One hidden turn or mirror swaps the rows below in pairs. Which row is each named row swapped with?
The rows were stretched afterwards, more along some directions than others.
K_328: [ 18  -3   0   0   1 -26  15  -4  -1  -9  11  16  -6  -3  -2   2 -11  -7
  -2 -18   6 -18  10  15   3  -2 -11 -12  -5  -1  18  26  -3]
K_677: [ 16  -4  21   2  16  11  -1 -13 -19  -8   1   2 -14 -18  -4 -10  14   6
  17 -10  14  11  16  -7   7  12 -13   5 -14 -24  11   1  18]
K_207: [  3   0  -8 -14   3  21   9  15   2  15   8  -5  15 -27  16  -7  -7 -29
 -18   4 -34  -9   9  42  -8  -5  -5  12   3 -13 -10  11   5]
K_589: [-24   1  -8 -18  19  -6  -9 -16 -17  -2   1  -7  25  -1  17   1  -1  30
   1  -5  -2   5   0 -11   1 -30  -5 -11  12  -6 -13   1   8]
K_794: [  9  -1  -5  -5  20 -28  16  -1   3   0   2  19  15  22 -12  16  -6  11
 -20 -15  12 -26 -10   6  15   9   0  -8  13  11 -23  -4 -21]
K_257: [-28  -6   4  11   3 -12 -13  16  10  -7  18   4   1   8 -12   3 -10   3
   8   4   0 -36   5   0   3 -16  27   5   0  29  -7   8  17]
K_455: [-20  -3  -2  11  -4 -13 -24  29  11  -2  24   0  10   1 -11  10  -7   6
   6  -8   3 -40  -4   8   1 -22  13   0  -3  21 -12  -1  12]
K_15: [-27   3 -10 -19  21  -4   1 -15 -24  -4  -7 -10  25   8  14  -2  -1  19
   9  -1   5   0  -1 -14   5 -24  -5 -17  14   2 -11   3   6]
K_584: [-21  -2  -9   2   1 -22  25 -17  15   3  -7  11  -3  25  12  -1 -20 -11
 -15   8   2  -6 -24 -10   0 -13 -14  13  13  27   7 -16 -25]
K_83: [-23   2  -9 -19  20   2  -1 -13 -15  -3  -7  -7  21   3  18   5  11  20
   6   1   8  -4   0  -2   8 -30  -2 -14  13  -2 -15   2   6]
K_349: [-30  10 -13  -4   0 -13  13 -16   7   3  -4  15  -9  38  19  -7 -23 -13
  -9  16  -6   8 -15 -11  -3 -14 -16  11   6  23  13 -16 -15]
K_168: [ -9  17 -23   7   3  25   0  -6  -9  -6  12  20  -3  15   3   2  -7   6
   2  13  -7  15   3 -20   8  -8 -28  -4  -1   7  10 -21 -26]
K_391: [-11   3  10  16  21  -9  19 -12 -10 -24  -3  23 -12  -2   8 -23 -21  -7
   9   4  -4  -5  15 -10   5   2   5  19 -13   0  17  13  14]
K_784: [ 12  14  -1 -19  11   7  33 -12   1   3 -21  12   8  -9  -1 -31  -1 -28
 -22  18  -5  -2  -5 -10  20  26 -26   6  15  -8  16 -10   4]
K_491: [ 22  -3  13   4  12  17  -1 -16 -20  -5   8  11  -4 -20 -11   3   4  16
  15 -20  13   3  19   8  10   4 -10  13 -24 -19   9  -7   9]
K_209: [  8  13   7  19  -2   3 -25   5  -3 -10  12   3 -25 -11   0 -12  -6  -5
  23   7   5   5  16 -13 -10   6  19 -12 -18  -2  19   8  14]
K_781: [-33   7 -13  13   5  35 -16  -5   5   0  -1   2  22  14 -35   4   2  11
  -1  24  -1  -8 -15 -21   7  -8  18  15   9  29 -19 -32   3]
K_620: [  8   9   6  16  -4   1 -23   8  -4 -10   9   0 -21  -6  -4 -14 -12 -11
  32   1   3  -1  21 -14 -12   6  24  -8 -18   2  23  11   5]
K_28: [-30   5 -25   2   2 -12  -5 -26  -4 -19   2 -13  10  -1  -1 -22  14   9
  -5  -3  -3   2  -1 -14  23  -8  -6  -9  -2  10  -4   0   6]
K_902: [-35  -1 -16  14   1  32 -15  -9  12  -2  -1  14   9  29 -23  -1  11   2
  10  26  -6 -13 -13 -14  11  -2  15  14   9  30 -14 -27  -9]
K_375: [  5  17  -4  -9  21  20  25 -15  -5 -10 -21   9   4 -13   3 -37  10 -26
 -18  19   5   0 -11 -17  29  35 -19   1   9 -12   8  -5   2]
K_891: [ 28  21   0  -6   0   9  14  14  -7  11   1  20  -7  -2   9 -28 -12 -30
  -6  -5  -5 -13  11   8   7  35 -38  12 -12 -30  22  12  -9]
K_300: [-16  -7   1   2   3 -15  14 -26  11   2  -9  22  -1  28  15 -12 -21 -11
   4   9  -6  -1  -8 -26   1 -20 -16  24   3  26  17 -21  -5]
K_668: [-17  19 -30   6   1  -1  -9 -12  -4 -19   4  -2   9  -1   1  -3  19  17
   2 -12   5   0  -3  -4  19  -1  -6 -17  -6  10  -2  -1 -15]
K_548: [ -3 -11  14  -7  10  -8   9  -1 -16 -16 -16   9   0  13 -11  -1  -8  10
  12  -5  14  -7  12 -18  21   3  -7  -9  -3  -4  -6 -19  -3]
K_214: [-31  -3 -10  13  14  21 -12 -15   5  -7  -3  10  10  29 -28 -13   2   8
   9  21 -12  -9  -6 -21  14   3  17  11   2  28 -21 -25   4]
K_652: [-23   7 -32   8   8  15   5 -19 -11  -4   6  12   5   9  -5  -1 -11   6
  -4   3  -9   8   7 -22  10   7 -15  -5  11  -1 -12  -8 -30]
K_258: [-22  10  -5  10   0 -17   3   5   6   4  26  23   0   5   4  -4 -19  -7
   8  -1 -10  15   3 -11 -17  -4 -18  -5  13  -6   0   3  -9]
K_712: [ 16  -1  -9  -3  -4 -26  26 -17  -3   5  11  29  -7  -6  -6 -10  -9  -4
  -6  -2  -5 -10  16  16  -1  -9 -20   2 -11 -15  16  12   1]
K_572: [ -5  -3  -2 -17   2 -23  10 -11 -12  11  -2  10  -4   2   0  -1 -13  -7
  -7  -3  12  -8  -8  28  -1  -4   3  11  10 -11  10  11   2]
K_274: [ 19  42  -2  -6  -3   1  14  14  -4   2   3   8  -6  -5  14 -34  -7 -26
 -14   8  -6 -16   7  -2   2  27 -23   6  -5 -14  21  15  -4]
K_113: [  9   4   3  23   0   6 -19   4   1 -12  13   1 -22  -7   0 -10 -14  -2
  27   2  -2   1  20 -19  -9  -1  18  -1 -18  13  25   8   4]
K_438: [ 10   0  -5  -5  24 -33  27 -14   3 -14   0  16   6  21  -8  19 -11  17
 -17 -11  13 -34 -15 -14  19  -6   6  -2   8  25 -15  -4 -16]
K_694: [ 15  19   3  14  -9  -1 -18  11  -5 -20   6  -2 -23 -15   6 -14  -7  -6
  24   5   0   6  17 -22  -9   4   4 -19  -3   9  26  10  10]
K_951: [  5  14 -22   7   1 -10 -11 -25   3   5  -4   4  -4  22   3  -2  -8  26
  12 -18  11   7  14 -28  -9  -6  16   2  -5  -1  -2  -7  -6]
K_262: [  1   2 -12 -18   1  25   9   9   0  10   4  -9  11 -30  12 -13  -3 -27
 -10  11 -31  -5   6  41 -10  -4  -7   5   9 -13 -10   6   8]
K_546: [ -2  -6  -1 -17   7 -20   3 -15 -12  14  -8  19   5   2 -13  -2 -16   2
   6  -1  -2  -6   6  21 -12 -13  13  15  15  -1  11  -2   9]
K_152: [ -5   9 -20   5  -2  -9  -2 -26   3   4  -9   4  -9  22   3   6  -4  28
  14 -15  14   6  16 -25 -12 -11  21   2  -3   4   2 -10 -10]
K_524: [ 13   7   7   8  -9   6 -19   3 -11 -19  12  -4 -27 -16   6 -21  -8 -11
  29   0   4   6  21  -3 -10  14   2 -14 -11 -11  22  14   5]
K_949: [ -4  -2   5 -16  16  -7  24 -18 -25 -19 -19   1   5   4  -9 -10 -16  11
  -1  -5  -1  -8  12 -26  24  -3 -12  -5  -7  -7 -12 -17   8]
K_984: [-12   5 -14  12   6  22  -5 -10 -14 -13  10  10  11  -5  -6  -4 -18  14
   0   0 -16  17   9 -28  10  -3 -26  -7   2   1  -7 -24 -17]
K_931: [ -6   4 -21   8   5  -7  -1 -30   3   5  -6   1  -4  20   0   5  -3  34
  11 -17  18   1   7 -25  -8 -14  17  10  -4   7   4 -12 -15]
K_899: [  3  -2  -6 -26 -17   2  15  -2  12  24 -11  20   1  18  11  -2  -2 -22
 -15  18 -12   7 -19   3   1  10 -38   3  12 -17   2 -12 -26]
K_59: [  0  -9   7  19  13   7  20   1 -10 -18  -2  10  -3  -8   8 -21 -28 -16
   3 -11 -13  -8  15  -3   9   1  -8  25 -18  -4  14   7  11]
K_363: [ -9  -5 -11 -14   8  26   5  11  -8   8   8  -7  18 -26  22 -13 -13 -22
 -15   5 -39  -7   5  30  -9  -3 -15  14   6  -4  -8  -1   8]
K_447: [-17   3  -4 -23 -18  -6  12  11  10  18  -8  13  -4  21   9  -3   0 -24
 -16  28  -7   2 -27  -2   1  13 -27   3  13 -17 -13   0 -16]
K_65: [-22   9 -12 -12  23  -4  -3 -15 -17   1   1  -4  26   1  19  -2   5  23
  -5   5   1   2  -1 -12   2 -30  -2 -11  10  -1 -14   3  12]
K_958: [ -3 -10   8  -4  16   5  -5 -16 -18  -6  11  -1 -14 -16  -8   4  11  19
  10  -3  19   9   6  -1  11   3 -20   2  -9 -21   0  -8   7]
K_885: [ -2 -14   3 -18   3 -21   2  -6  -3  14  -5  16   3   6  -7  -5 -12  -5
   1 -10  -8  -7   1  27 -12  -9  10  10  26  -2   4   2  15]
K_382: [ -2   5 -11  -4   2  14  19   7   2  11   2 -12  15 -26  16 -16 -11 -22
 -22  -4 -40  -8   5  31  -9  -5 -14  13   6   3 -15   1  18]
K_237: [ -4  16   1 -23 -22   7  14  13   8  17 -13   7   0  13   1  -3  -7 -27
  -4  26  -3   6 -25  -5  -8  18 -29   2  15 -12   4   1 -17]
K_123: [ -2   2  -8 -15   3  17  20   7  -3  14  -4  -6   8 -20  21 -17 -14 -31
 -13   3 -35  -4  12  37 -11   1 -11   8   3 -11   1  16   5]
K_392: [ 23  22  -4  -6   4  13  10  27  -6   3   6  11  -2  -7   5 -18 -19 -29
  -3  -7  -9 -16  13   5   4  37 -21  15 -12 -18  24  18 -10]
K_704: [ 15  14   4   8  -6   6 -25   3   0 -13  11  -5 -23 -17   4 -20  -8 -13
  24  13  -2  11  15 -15 -12   6  10  -7 -13  -5  20   7  12]
K_904: [-26 -17   6  18  10  -9 -14  13   6 -11  21  12  -2  16 -15   5 -18   5
  16 -13   6 -41   0   4  11  -4  13  10  -2  27  -6  -3   4]
K_514: [  5   3  -1 -33 -18   4  20   7   9  12 -19  20  -7  22   8 -11   3 -29
   2  28 -16   3 -11   7   2  20 -33  -4  18 -14   6   2 -21]
K_249: [-20  17 -19   6   3 -11  -9 -14  -5 -24   8  -3  -1  -3  10 -20  19  11
   1  -7   3   6  -4  -9  21   5 -12 -19  -8   3   0   5  -2]
K_952: [-10   9   2  15  -2 -24   0   7   8   3  25  21  -3  -5   4  -7 -16 -11
  10  -3  -9  16   7 -10 -13   6 -21  -9  10 -16  -1   6  -8]
K_378: [  7  -2  -3  -6  18 -32  14  -6   9  -8  -5  17   9  23 -18   6  -4   3
  -5 -17  17 -21 -15  -2  15   7  -6  -5  16   7 -10   6 -13]
K_769: [  2 -15  10  -9   8  -5   4   0  -4 -18 -13  12   7   7 -16  -3  -8   5
  14  -9   5  -3   7 -16  21  -6 -18   2   6  -7  -3 -15   3]
K_467: [ 10   4  -4  14  -9   2 -23   2  -2  -9  15  -3 -27  -8   7 -10 -10  -6
  21   6   3   3  12 -22 -13   8   5   0 -17   6  27   0  -3]
K_41: [  9  -3   4 -17   7 -16   5 -10  -4  15  -9  28  -2  11  -4 -11 -17  -3
   6  -6  -1  -3  -2  17 -12   0  -4  20  15  -3  21  -9   7]
K_728: [-19  25 -19   8   1   3  -1 -19   9   5  -3  27  -3  11  -1 -20   0 -13
  -4  29   5  20  11 -23  -6 -23   5  14  15   9  33 -21   0]
K_2: [-29  -6   3  16  -2  -6 -12  23   4 -12  30   2   7   3 -16   3 -20  13
  13 -11 -13 -41   5   4   2 -12  10   4   3  29 -19  -7   7]
K_381: [-11 -20   3  15   4 -11   0   4  13 -15  15  13   2   3 -24   5 -23   9
   9  -5  -6 -16  -6 -25  14  11   3   1  17  25 -12 -20  -1]
K_316: [  5   4 -24   5  -1  -4  -4 -26  10   2  -4   2  -3  21   7  14  -6  27
   4 -14  11   7  12 -29  -4 -13  13  13   2  12   2 -15 -15]
K_171: [-16  10 -27  11  -3  18  -5  -9  -7  -8   8  20   4  12  -9  -4 -10   5
   3   5 -26   9  11 -21  13   0 -23  -3   5  12  -9 -25 -21]
K_22: [ 20  39  -6   6   1  12  -1  31  -3   4   3   8   2  -9   6 -21  -6 -21
  -4 -10  -3 -18   8   3  -3  31 -12   4 -14 -20   8  17  -4]
K_561: [  5   7  -8 -11   3  23  17  10  -1  21   0   1   9 -25  16 -16  -4 -30
 -18   7 -30  -6   6  42 -10   0  -9  10   0 -18  -5   5  11]
K_332: [ 19  -1 -15   1 -15 -10   2  14  20  -9   7  30  14   3  15  -4 -10   0
   9 -19 -31  -5  -3   0   3  -7 -21  11  16  17  15  -3 -19]
K_322: [ -6  12  -6 -19 -22   8   4   6   7  19  -8  17   0  22   8 -23  -5 -33
  -1  27 -23   9 -15  -3  -4  22 -36   3  10 -19   1  -1 -14]
K_20: [ -2 -26  -3   2  -7 -15  -3  -2  21  -5  16  18   7  -1 -19   1 -18   4
   1  -9 -13 -13  -9 -10  13   1  -7   0  17  15 -18 -22   3]
K_883: [-41  -5 -10  22  20  26 -18 -16  -2  -8  -3  11  11  27 -25  -4  -2  15
  10  13   1  -6 -12 -31  15   2  22   7   0  27 -19 -31  -6]
K_661: [  5   4 -25   1 -20 -16 -10   9  18  -1  11  19  17   4  18  -3  -9   3
  -6  -8 -26   2 -13   1   6 -25 -24  13   5  14   8 -15 -11]
K_930: [-14 -15   3   6   3 -12 -13  23   8  -7  23   7   1   9 -15  10 -19  -2
  14  -6   4 -41   1   4   7 -13  13  14  -5  31  11  -1   4]
K_231: [ 22  33  -2  -2   1  15  20  22  -7  11  -4  17  -1  -4   4 -32 -10 -30
  -1  -1 -14 -16  18   5  -4  35 -13   9 -12 -21  16  23  -1]
K_960: [-22  10 -11  13  14  30 -15 -10  -1   0  -9  24  19  26 -35  -8  13  13
   7  15   1 -13  -6 -22  10   3  23   8  -1  25 -13 -30   4]
K_489: [-13  18 -18  10   0  -1  -2 -17  13   7  -6  29   4   3 -10 -17   2 -13
  -2  21   1  11  17  -8  -4 -20  13  11  21   9  25 -23   1]
K_201: [ 11  -5  12   0  12   3   6 -19 -17  -1   4   2 -15 -21  -5   5   5  12
  13  -5  14  10  16   0   3   6 -11  14 -18 -23   6  -1   4]
K_879: [ 11   2 -27  -1 -19  -9  -4   8  18   0  12  29  17   1  13  -9  -2   4
  -5 -12 -32  -3  -5  15   6 -20 -22  10  11  12   8 -17 -11]
K_995: [-18   9 -11  -2  -3 -21  21 -14  13   3 -10  23  -8  35  19 -13 -11 -24
  -8  19 -11  -4 -20 -13   6  -8 -24  14   9  29  14 -14 -18]
K_468: [  4  -5  -4 -10   2  19   8   6  -2   5  14  -7  10 -29  21 -19  -9 -25
 -16   3 -31  -6   5  42  -7  -7 -19  15   4 -12  -8   6  13]

K_879 pairs with K_249
K_572 pairs with K_491
K_677 pairs with K_885
K_514 pairs with K_214
K_316 pairs with K_15
K_391 pairs with K_712
K_455 pairs with K_22
K_349 pairs with K_168
K_769 pairs with K_378
K_489 pairs with K_952
K_447 pairs with K_960
K_904 pairs with K_891
K_332 pairs with K_28
K_951 pairs with K_83

